In the rows, 128 means zero.
The same turns and mirrors carry the whole set onto itself and the rows of a family onto each other. Which other rows belong to the same family as each row named below? List them in the order they appear above.
These 18 rows form 3 families of 6 rows each.
S: [144 124 124 147 116 119 118 142 140 145 155 117 104 120 118 126 118]
F: [136 136 136 156 116 115 107 131 150 135 145 106 103 154 108 121 145]
N: [151 144 136 139 113 122 117 128 142 152 156 117  99 124 115 132 103]
A: [147 143 149 141  98 132 139 125 128 166 141 106  99 146  97 108 135]
T: [137 126 134 151  96 145 139 130 144 148 142 112 117 138 104 120 147]
P: [148 118 134 140 122 123 129 136 144 144 151 112 109 118 122 121 127]
G: [122 187  98 109 124 140 132 135 134 140 125 120 156 172 109 125 108]
E: [135 157 137 154 118 124 102 116 143 143 144 106  92 151 110 129 146]
Y: [138 131 143 151 120 124 111 125 160 132 149 112 114 146 109 134 144]
R: [125 186 106  90 118 122 130 117 112 144 109 110 129 151 138 120 114]
Z: [130 192 105 107 124 150 124 133 122 155 130 125 143 173 116 129 107]
J: [117 183 130  84 136 116 139 134 135 150 121 134 120 178 119 139 114]
B: [111 179  98  89 120 123 148 127 124 139 110 113 137 147 126 118 120]
Q: [120 170 123  83 150 117 143 135 144 129 123 128 147 164 128 130 118]
H: [117 180 107 104 126 149 136 130 141 136 122 126 161 175 112 134 125]
C: [140 125 134 150  90 131 139 135 138 157 144 112 110 147  96 115 134]
K: [117 172 100  88 126 140 150 132 124 141 114 114 148 142 133 120 126]
M: [116 179 118  88 148 113 145 146 140 138 130 132 134 170 118 125 112]

Which other rows belong to the same family as Q? T, P, Y, H, K
Which other rows belong to the same family as G? S, F, B, C, M

The same turns and mirrors carry the whole set onto itself and the rows of a family onto each other. Which other rows belong to the same family as each row named below? List them in the order they appear above.
These 33 rows form 11 families of 3 rows each.
Kunib: [127 137 103 124 141  91 128 136 100 119 111]
tiron: [104 137 110 114 134 121 100 126 155 121 150]
vin: [109 120  97 120 140 149 136 120 107 150 135]
rar: [114 136 100 116 168 122 139 122 146 144 146]
vod: [136 159 110 107 115 125 132 115 103 116 134]
dag: [127 128 105 131 115 153 135 128 103 137 130]
Sef: [109 143 137 116 123 141 126 144 151 102 139]
kana: [132 133  96 108 133 132 145 113 164 136 109]
fevu: [115 155 101 103 141 120 133 105 108 132 136]
zino: [140 101 129 131 110 122 116 157 132 135 118]
dup: [148 101 104 135 140 109 123 144 125 157 119]
nop: [103 111 143 114 132 122 121 142 152 119 128]
vor: [138 118 110 149 149 108 150 113 113 139 130]
napan: [122 133 106 106 126 140 138 119 171 125 113]
Fegop: [127 123 129 113 153 112 151 120 166 117 126]
muk: [131 121 141 146 108 123 138 132 120 104 128]
mus: [139 128 136 117 139 120 151 125 161 106 120]
Miku: [133 110 104 119 162 102 144 122 132 154 128]
Divu: [114 134 122 122 126 100 117 151 108 102 110]
kibel: [139 137 104 111 120 138 147 117 163 129 105]
Gelo: [164 152 104 133 123 130 151 135 128 128 130]
Bodol: [107 151 119 101 123 129 124 115 117 112 137]
Vaze: [111  95 124 119 139 119 109 145 138 144 127]
dofub: [ 99 129 111 115 152  96 117 138 112 115 115]
sur: [ 89 110 134 132 149 118 128 117 133 120 140]
rifo: [160 122 128 130 110 118 147 146 127 121 118]
vefe: [138 125 126 136 128 142 113 164 107 113 123]
vos: [146 128 123 125 148 112 159 121 158 119 119]
dasus: [146 148 107 127 101 126 113 136 140 114 139]
vuguv: [141 118 104 137 163 126 127 142 101 140 122]
Gan: [142 141  81 125 143 110 121 117 136 145 140]
sala: [101 114 122 126 159 136 109 150 117 128 133]
Tidu: [103 119 117 120 119 158 126 132 114 130 132]

Which other rows belong to the same family as rar? Sef, Gelo
Which other rows belong to the same family as Divu? Kunib, dofub
Which other rows belong to the same family as fevu? vod, Bodol
Which other rows belong to the same family as Tidu? vin, dag
Which other rows belong to the same family as nop? Miku, rifo
Which other rows belong to the same family as vos? Fegop, mus

